Rotation paths and how fast each direction turns (degrees a step)
Each turn is a multiple of 5 degrees from 10 to 175, or 0.
path 1
[  8 -27   7 -18   7 -10  22 -10  -3  -6 -23 -27   6   7  -8   5 -25  22
  13  -2  -7  28  -9   6  22   8   8 -23  -8 -38  -4 -13   2 -16  23   3
   6 -48   6   0   6  -6  18   9 -11   1 -26 -26]
[  5 -34   7 -12   3  -5  12  -9  12  -1  -2 -38  13  21   2  -7 -25  28
  16   1   6  30 -17   7  15  17   8 -15 -11 -35 -15  -9   8 -12  12   6
  11 -40   8  -1  -1  -9  12  11  -7   7 -36 -14]
[ 10 -18   4 -20  -2 -15  25   3  13  -4 -13 -41   3  23  -6  -9 -16  16
   9  -2  11  35  -7   4  18   9   7 -16  -3 -23  -7 -10  16 -24  17  10
   9 -43  -5   5   0  -2  21  23 -18  -4 -28 -13]
[ -4 -27  17 -14   0  -5  31  -2  16  -7 -14 -36  16  12 -11   5 -29  14
   8  -2  -9  27 -14  12  30   7   5 -19 -13 -21   1 -21  10 -18  10   3
  10 -40   2   9   2   2  18  11 -17   4 -27 -19]
[  7 -27  14  -8   8 -13  25 -10  10  -1 -13 -41  16  21   0  -4 -23  27
   6  -7  -1  24  -9   3  34   5  18 -21  -3 -32 -14  -6   4  -7  19  -3
  11 -35   9   1  -6  -9  12  14 -13  -3 -18 -27]
[  5 -17   6 -18  -4 -16  23  -9   4  -1  -9 -38   9  28  -6   3 -18  22
  17  -7  -3  29 -15  -2  16  15  -3 -26 -13 -33  -8  -3  13 -14  15  -9
   2 -47  -1  -5  -2  -5  17  16  -8   2 -26 -17]
[  1 -25   7  -6  -4  -5  26   2  23   0   3 -48  21  29   1   0 -26  22
   5   1   5  27 -16   7  27  14  -1 -13 -10 -16  -8  -6  14 -18   4   1
   7 -36  -4   2  -4  -2  18  18 -17   3 -31 -10]
[  8 -16   5 -10   2 -13  37   2  10  -2 -18 -42  15  19  -4   7 -24  18
  -3  -3  -3  24  -4   4  37   1   5 -20  -2 -19  -1  -5   7 -20  18  -1
   2 -41  -7   3   1  -1  23  20 -24  -7 -16 -24]
[  1 -28   6  -5   5  -4  26 -11   4   0 -11 -34  23  16  -1  15 -33  28
   8  -1 -14  19 -15   6  31  10  -3 -23 -13 -30  -3  -6   0 -11  13  -8
   0 -43   4  -4   3  -6  17   7 -12   5 -25 -24]
[ 15 -25  -7  -6   3 -10  18  -5   6   5  -3 -43  16  28   9   0 -23  34
   5   2   9  25  -9   0  23  13   2 -17  -2 -31 -15   7   3 -14  16   0
   1 -41  -1  -8  -1 -12  18  18 -13  -1 -28 -17]
[  8 -19  -7 -14  -4  -8  26   3   7  -2  -9 -37  11  19  -3   9 -26  19
   6   5   2  29 -10   7  18  13 -12 -17 -10 -20   1  -4  10 -28  13   5
  -2 -49 -12  -1   8  -2  27  18 -19   1 -33 -10]
[  4 -35   1  -2   7   1  26   2  15  -3  -9 -37  22   9   3   6 -35  24
  -3   8  -1  23  -8  15  35   6   6 -10  -4 -19  -4 -11   0 -20  12  12
   6 -37   0   4   5  -3  22  11 -21   2 -30 -18]
[ 15 -26  -2 -11  10 -11  22  -7  -4  -2 -22 -30   8   9  -1   6 -25  27
   5   0  -1  25  -3   4  27   5   9 -21  -1 -36  -6  -4  -3 -16  26   6
   2 -46   3  -4   7  -9  21  12 -15  -4 -22 -27]
[  6 -32  -1 -14   2  -3  12  -9   4  -2  -5 -32  12  16   1   3 -28  28
  17   5   0  29 -17   9  11  18  -2 -17 -14 -36  -8  -7   6 -16  13   6
   5 -46   4  -4   6  -8  17   9  -7   8 -39 -12]
[ 13 -28  -2 -13   2  -9  20   4  15  -3  -7 -41   8  20   2 -10 -21  21
   5   5  17  34  -7   9  20  10  10 -10  -1 -23 -11  -9  10 -23  16  17
  10 -39  -3   4   1  -5  21  20 -19  -2 -33 -11]
[  3 -25  10 -18   2  -8  29   0   8  -9 -22 -30   8   6 -12   5 -26  13
   8   0  -5  30  -9  12  26   5   5 -19  -9 -25   3 -20   8 -23  17  10
   8 -45  -1   8   7   2  22  12 -19   0 -27 -20]
[  3 -36  14  -8  10  -5  20 -11  11  -3 -11 -35  17  13  -1  -4 -28  28
  11  -2  -2  25 -13   9  29   8  17 -18  -7 -34 -12 -14   2  -8  16   4
  13 -36  13   3  -2  -8  11   8 -10   3 -27 -23]
[ 12 -19   5 -21   0 -18  20  -7   4  -2 -13 -38   3  26  -4  -7 -15  23
  17  -6   6  33 -10  -2  14  13   7 -23  -6 -36 -12  -4  12 -14  20   0
   7 -45   1  -2  -2  -8  16  19 -11  -2 -25 -19]
[ -2 -24  11 -15  -6  -6  25   0  20  -4  -2 -42  15  24  -7  -1 -25  16
  13   0   1  31 -19   9  19  15  -2 -17 -16 -20  -4 -14  17 -20   5   2
   9 -41  -3   5  -1   1  18  16 -14   6 -34  -9]
[  6 -23  12  -8   4 -12  34   1  18  -3 -14 -44  16  20  -3  -3 -23  19
  -1  -4   3  26  -6   6  38   2  15 -17  -1 -18  -7 -10   8 -16  15   3
   9 -34   0   7  -5  -2  18  19 -23  -6 -18 -22]
[  2 -20  11 -13   3 -11  29 -11   2  -2 -17 -34  15  18  -8  11 -26  22
  11  -7 -14  22 -13   1  29   8   1 -28 -12 -32  -3  -7   6 -11  17 -11
   2 -45   3  -3   0  -4  16  11 -12   1 -20 -26]
[  6 -27   3  -5   1  -7  19  -8  13   4   3 -45  21  31   6   0 -25  32
  10  -1   3  24 -16   2  24  16   1 -19 -10 -29 -15   2   8  -9   9  -6
   4 -37   3  -6  -6  -9  14  15 -10   4 -29 -15]
[ 11 -13  -4 -13  -5 -14  31   4   9   0 -10 -44  11  27  -2   4 -20  19
   3  -1   5  29  -8   2  23   9  -6 -19  -6 -19  -4   0  13 -25  14   0
  -2 -45 -12  -1   1  -2  24  24 -21  -4 -25 -13]
[-3 -9  2  7  2  6 -3 -1  8  2  9 -4  8  1  6 -3 -5  5 -2  3  3 -2 -3  4
  4  2  4  5  0  2 -5 -1 -2  4 -5  2  4  7  5  1 -3 -2 -4 -3  1  3 -4  2]
145
[  3  -1  -1   0   2  -2  -7  -8  -7   3   1   2  -1   3   3  -1   1   7
   6  -2  -1  -1  -2  -4  -5   4   1  -4  -1 -11  -5   6  -3   7   3  -6
  -1  -2   6  -6  -1  -6  -4  -3   7   2   0  -3]
90
[-2 -1 10 -7  0 -2 -2 -2  3 -4 -3  1 -6 -2 -6 -9  4 -5  7 -3  2  5 -2  1
 -4  0  9 -1 -1 -3 -2 -9  5  2  1  3  8  1  5  5 -3  2 -4  0  3  1 -1  0]
25
[ -2   4  -1  -6   2   0   0   0 -10   3  -5  -2   8   2   5  -1   0   6
   4  -2   2  -3   1   6  -2   2   3  -7  -3   5   0  -5   5   2  -3   4
  -3   8   4   2   7  -1   2   5  -3   3   4   5]
0
